One turn sends every row of this set to another row. A few are shown first. Where does it send the rows asked after them?
k_434: [  1  -1   5  -4   7   1  -9   9  -1  10   3  -4  -6  -1   1  -9  -1  -5
   4  -8  -3   0  -3  -8 -12   2   2  -6   1   1   4  11   1  -2  -6  -4
   5   5   0   5  -1  12  -9   5  -9   8   6  -4   7  -8   0  -6  -2   6
   9 -16]
k_35: [  3  -3 -10   5 -10   7  -2   1   8   7   6  -2   4  -2   1   1   0   1
   3   5  -7  -3   1   3  -2   8  -4  -7  -7   2  -3  -2  -1  -6  -3   0
   0   5 -20 -11   3  14  -6   0  -1   0   7  -5   2   1   4  -3   5   0
  -7   1]
k_668: [ -8   0   5   0   1   0 -12   9  -1   9   2   0  -4  -2   1  -6  -4  -8
   5  -1  -6   2  -2  -3  -7   3   0 -11  -5  -2   1  12   6  -1  -6  -5
   6   6  -2   2 -11   9  -3   4  -8   2   1  -5   9  -6   3 -13  -4   5
   7 -14]
k_247: [  5  -4 -10   2  -7   6   1   2   3   7   3  -5   6   0  -6  -1   2  -3
   3   0  -5   3   2   0  -5   5  -7  -9  -5   4  -1  -2  -6  -2  -5   2
   0   5 -19  -4   7  18  -8   3  -2   6  10  -5   1   2   4   7   5   2
  -9  -3]
k_419: [ -7   1   4  -4   0  -2 -11   8   5   5  -1   2  -1  -4   0 -11  -5  -9
   6   1  -3   4  -1  -1  -7   2   1 -12  -6   2   4  11   2  -1  -9   4
   3   6   0   3  -8  10   0   3  -7   2   1  -9  10  -1   0  -8  -4   4
   4 -11]
k_979: [  9  -4 -10   2  -6   6   0   2   2   9   8  -6   5   0   0  -1   3  -3
   2   0  -7   0  -2   0  -6   7  -4  -5  -7   3  -2  -1  -3  -3  -8  -1
   0   6 -21  -6   8  10  -3   1  -3   1  10  -6   4  -1   6   3   7   4
  -8  -4]
k_631: [  0   3   3  -2   1  -3  -8   6   3  -1   2   0  -8   3   0 -13  -1   0
   4  -2  -1   2   1  -7  -7  -7   5 -11   1   6   1   5   0  -4  -3   9
   3   6   2   5  -3  15  -9   4  -7  10   2  -3   1  -1   1   0   4   2
   8  -7]
k_393: [ -5   0  -8 -17   7  11  -4   6   1  12  -1  -7   4  -8  -1   3  -3   2
  -4  -5   0  -3  -1  -6  -3  11  -9 -10  -6  -3  -2  18  -4   4  -3  -7
  -2  -2  -9   6  -6  16  -4   0  -3  -8  -1   7   4   4  11  -3   2   7
  -2  -1]
k_544: [  0   5   6  -2  -3  -5  -6   4   7  -1   1   2  -8  -3   3 -12  -6  -3
   8   6  -3  -3  -3   1  -8   0   1 -10  -4   4   1   7   2  -5  -2   9
   5   5  -1   2 -11   7  -5   4  -7   3  -2  -2   4  -2   2  -6   0   4
   5  -7]
k_470: [  0   3   5   1  -2  -3  -8   7  12   8  -6   1  -9  -3   0 -13  -3   0
   5   0  -1   3  -2  -5 -11   0   2  -9  -3   2   5   6   2  -7  -6   4
   2   1  -1   5  -3  16  -5   1  -4   4   1  -3   8  -6   3  -5  -3   3
  12 -12]
k_50: [  1   0  -8 -17  -2  15  -1   5  -7  12  -5 -10   2  -6  -4   8  -5   5
  -3  -2  -5  -1   3  -1  -1   7  -8  -3  -6   0  -7  14  -4   0   0  -6
  -3  -1  -9   7  -3  14  -2   5  -8  -5  -1   5   5   6  10  -8  -1   5
  -5  -7]
k_115: [  6  -3  -7   8  -9  10   2   3  12  11   2  -4   5   0   0   0   3  -1
   4   4  -5   1   2   3  -1   8  -5  -6  -5   3   1  -2  -1  -4  -6  -4
   0   2 -20  -8   6  18  -7  -1   2   0   5  -2   5  -1   7   0   2   0
  -4  -3]
k_965: [ -4   4  -5 -15   0  10   1   3  -2   6  -1  -1  -5  -6   2   7  -2   2
   8  -2   2  -3   1   0   1   4 -10  -7  -4  -3  -4  10  -2   0  -1  -2
  -3  -2  -4  10  -8   7  -5   1  -2  -5  -6  12  -3   3  12   1  13  -2
  -8  -2]
k_840: [  5   2   1   0 -12   1  -8   2  -3   4  10  -6   8   3   7   1  -8  -7
   1   6 -10 -10  -2  -8  -8  12  -4   1  -7  -5  -5   3   4  -2   0  -2
   2  12 -10   7  -3  10  -3   4  -4   0   6  -5   6  -3   3   4  -1  10
   3  -2]
k_365: [ -4  -1  -9  -9   2  -1  -3   5   9   2   1  -5   2  -2   2  -4   0 -11
   7  -2   2   4  -4  -8  -3   9 -16 -14  -7  -3  -5  12  -1  -1 -13   4
   3   4  -2  -1  -3  16  -8  -3  -9  -9   1   2   0   0   7   6   6   6
  -7   7]
k_369: [  1   2  -8  -8   6   7  -5   4  13   5   8 -10  10  -4   2  -7   0  -7
   1   0  -1  -3  -3 -10  -3  17  -6 -11  -8  -4   2  11  -2  -3  -8   2
   1   7  -5  -1  -9  16  -5  -4  -4 -10   2   4  -1  -1   4   0   4   7
   1   4]
k_457: [ -5   3   6  -1  -2   0  -8   8   6   8  -2   4 -11  -3  -6  -8  -3   1
   6  -4  -1  -2   0  -7 -10   0   1  -8  -3  -4   2   4   5  -4  -2  -1
   3   5   0   5  -5  17  -8   1  -4   7   3  -2   7  -7   2  -8  -3  -1
  13 -13]
k_201: [  7  -3  -8   5  -6   8   3   4   4   8   3  -9   3   0   4  -3   0  -1
   7   2  -6   3   1   1  -5   5  -9  -5  -6   5   3   0  -8  -4  -4  -1
  -1   1 -22  -5   6  14  -8   2  -3   4   8  -5   2   1   5   3   3   5
 -10  -4]
k_217: [  2  -6  -2  -1  -8   5 -11   4   0   6  10  -6   1   2   2   3  -4  -3
   6  -3 -10 -11   3  -3  -2   5  -1   5  -3  -5  -6   2  11  -1   1   1
  -5   9  -5   5   4   8  -7  -3  -6   1   7  -2   5   0  -4   0   4   3
   4   2]
k_806: [ -4  -4  -7 -19   2   5  -1   3  -3   9   0  -3   0  -6   5   8   0  -4
   1  -5  -2  -3  -1   1  -1   6 -13  -9  -3  -2  -5  17  -3   1  -3  -4
   2  -3  -4   3  -1  10  -4   2  -8  -9  -7   9   0   2  12   2   6   4
  -7   1]
k_89: [  4  -1   2  -4   7   1 -13   9   5   8   5  -1  -5  -1   6 -14   0  -4
   3  -5  -2   2  -2  -8 -11   0   6  -6   0   5   2   9   3  -3  -9   4
   3   5  -1   3   0  10  -5   2  -7   4   6  -7   7  -4   0  -8   1   5
   8 -10]
k_562: [  0  -4  -9  -7   2   0  -4   0  11   5   4 -12   1  -5   9   0   2  -1
  11   2   1  -5  -3  -4  -4   7  -7 -10  -8  -3   3   5  -4 -10  -7   6
  -3   5   0   3  -3  12  -8   0  -8  -5   4   8  -4  -1  -3   7  18  -1
  -1   1]
k_442: [ -3  -2   6  -4   4  -2  -6  11  -8   2   5  -2  -7  -1   4 -10  -4 -11
   9  -1  -5   4  -1  -4  -5  -4  -3  -9   0   2   1  11   0   0  -2   1
   7   7  -2   5  -8   8  -9   7 -11   8  -1  -3   2  -3   5  -6  -3   7
   0 -13]
k_817: [ -1  -4  -7   6 -10   9   0   3   5   7   3  -1   6   1  -2   0   0  -3
   6   5  -5   3   3   0   3   6  -6 -11 -10   0  -1   0  -3  -3  -9  -3
  -2   4 -18  -7   4  17  -2  -1   1   1   8  -8   6   1   6  -1   4  -1
  -9  -4]
k_260: [ -4   1  -9  -1   2   3  -9   5  12   7  -2  -3   6  -4  -2  -1   0   0
   7  -2   5   9   0 -11  -5  10  -8 -11 -10  -3   0   2   2 -13  -8   3
  -5   6  -2   4  -6  14  -7   1  -6  -5   7   7  -8   2   1   5  12  -2
   1   1]
k_251: [ -2   2  -6 -14   0   7   4   0   0   4  -1  -2  -2  -4   5   6   0   8
   5  -3   2  -4  -1  -4  -2   3  -9  -4  -5  -5   1  10  -7 -12   4  -6
  -2  -2   0   8  -1  11  -3   3  -4  -3  -2  12  -5   0   7   9  14  -2
  -1  -6]
k_323: [  3   8  -7 -16  -6  14   4   3  -6   8  -4  -4  -1  -2  -5   9  -2   6
   1  -2  -4  -2   1   0   1   4  -6  -1  -3   0 -10   9  -2  -2   2  -3
   0   1  -6   8  -3  13  -1   6  -5  -3  -5   7  -1   3  13  -1   7  -1
  -6  -7]
k_279: [  5   3  -7 -14  -6  11   7   3  -4   6  -4  -4  -1   0   2   7   0  10
   1  -2  -2  -4   2  -4   0   2  -6   1  -5  -3  -6  11  -5  -9   3  -8
   0   0  -2   6   4  19  -2   7  -5  -2  -3   7   2   0  11   1   7  -2
  -1  -9]
k_356: [  1  -4  -9 -16  -2  11   0   5  -6  11  -5  -5   2  -3   0   8  -4   9
  -6  -4  -1  -3   1  -7  -3   4  -7  -2  -8  -2  -9  16  -5  -7  -1  -9
  -1  -1  -5   3   5  17   0   7  -9  -4   3   2   7   4   9  -5   0   2
  -1  -7]
k_31: [ 6 -2  4  8 -4 12 -2 10  3  7  3 -7  4  5  8  3 -5 -4 13  0 -7 -1  1 -7
  0 10 -8  8  0 -1  1  6  8 -3 -1 -7 -2  4 -6  5  2 14 -8  4  1  3  4  0
  2 -2  3  1 -8  6  4 -4]
k_76: [  2  -1  -6 -19  -4  11   1   3  -5   9  -2  -6   1  -4   1  10  -2   3
  -2  -3  -7  -3   3   4   1   4  -8   0  -3  -1  -7  14  -3  -3   3  -6
   3  -1  -4   2   2  12  -2   8 -10  -4  -6   6   1   4   9  -3   3   2
  -5  -4]
k_421: [ -4   0   6   1 -13   5  -9   2  -1   8  -2  -2   6   3  -7   6  -6  -9
   6  -3  -8   4   4  -4  -5   7 -10  -1  -5  -4  -1  -2   3  -2  -4  -1
  -3   9  -4  13   2  14  -4   3  -4   5   8  -5   4   1   1  10  -1   4
   0  -6]
k_285: [  0  -4  -8 -15   7   7  -1   6   1   9  -2  -1   4  -8   0   5  -2   8
  -6  -6   3  -4  -2 -13  -7  11 -10  -8  -6  -5  -2  17  -5  -8   0  -8
   0  -2  -3   3   0  17  -2   5  -3  -3   5   5   1   1   9   3   1   4
   3  -4]
k_14: [  3   6 -10 -13  -5  13   2   4  -5  10  -5  -7  -1  -1  -2   6  -4  13
  -4  -3  -2  -4  -2  -7  -5   5  -4   1  -9  -2  -8  10  -3  -7   1  -9
  -4   0  -8   8   0  16  -1   5  -6  -5   2   5   6   2  11  -3   7   2
   1  -9]
k_869: [ -1   7  -9  -9   3  12  -2   5   2   7  -3  -1   1  -5  -1   3  -3  14
  -2  -5   3   0  -3 -12  -6   9  -6  -4  -8  -4  -3   9  -2 -12   3  -8
  -4  -1  -4   8  -5  12  -3   3  -2  -5   4   9  -3   1   8   3  10   1
   4  -4]
k_753: [  0  -2  -3  -6   2   4   1   5  11   5   1  -7  -4  -5   8  -2  -2  -5
  16   4   6  -2  -1  -7  -1   9 -13 -12  -7  -1   0   6  -3  -1 -12   7
  -3   1  -6   5  -6  15 -14  -4  -3  -6   2  10  -1   1   5   1   9   0
  -6   4]
k_303: [  7  -6  -5  -5   9   5   1   8  13   7   2  -5   7  -8   2  -3   0  -3
   7  -1   5   3  -1 -13  -4  16 -11 -10  -7  -2   5   9  -3 -11  -7   3
  -2   3  -2   2  -2  16  -6   2  -3  -3   7   6  -5  -1   3   6  -2   2
   2  -2]
k_663: [  5  -5   5   2 -11   4  -3   6   2   8   0  -9  -3  -2   6  -2  -9  -7
   9   2  -6  -7   5  -3  -7   6 -12   3  -5  -2   0  -1   1  -1  -1   0
  -4   1 -15  12   4  14 -14  -2  -6   0   3   4   8   0   5   4  -8   9
   4  -2]
k_245: [ -1   2   2  -4   0  -3  -8   7  -3   0   4  -1 -13  -1  -1 -11  -2  -1
   5  -5  -5  -2   0  -6 -12  -6   1  -6   2   0  -1   2   1  -7   3   4
   5   6   0   6  -3  12 -13   3 -11  10   1  -1  -1  -6   2  -1   3   3
   8 -10]
k_425: [ -6   4   5   1  -4  -2  -4   8   0   0   3  -1 -12  -3   3 -10  -6  -3
  10   5  -6  -3   2   0  -4  -2   0  -9  -3  -2   1   5   3  -4   3   1
   6   4  -3   4 -12  10  -9   3  -8   5  -5   1   2  -5   4 -10  -2   3
   7 -10]
k_190: [ -1   1   5  -2   5   1  -7  10   2   1   1  -2  -4   0   7 -14  -4  -8
   9   0  -3   7   0  -1  -5  -3  -1  -8   1   9   5  11  -1  -2  -6   3
   5   3  -1   3  -5   8 -10   6 -10   6  -1  -4   3   1   2  -5  -2   6
   1  -8]
k_895: [ -6  -6  -4   5 -11   2  -7  10  -4   2   2  -4   5   8   0  -1  -7  -8
   5   0  -6   0   4 -10   2  -1  -7  -4  -4  -3  -8   5   8   2   0  -3
  -3   7  -7   8   2  21  -9   1  -4   3   4  -5   4   4   6   6  -4   5
   1   1]

k_245 moves to k_425
k_421 moves to k_217
k_285 moves to k_869
And these:
k_753 moves to k_365
k_817 moves to k_979
k_323 moves to k_76
k_89 moves to k_470

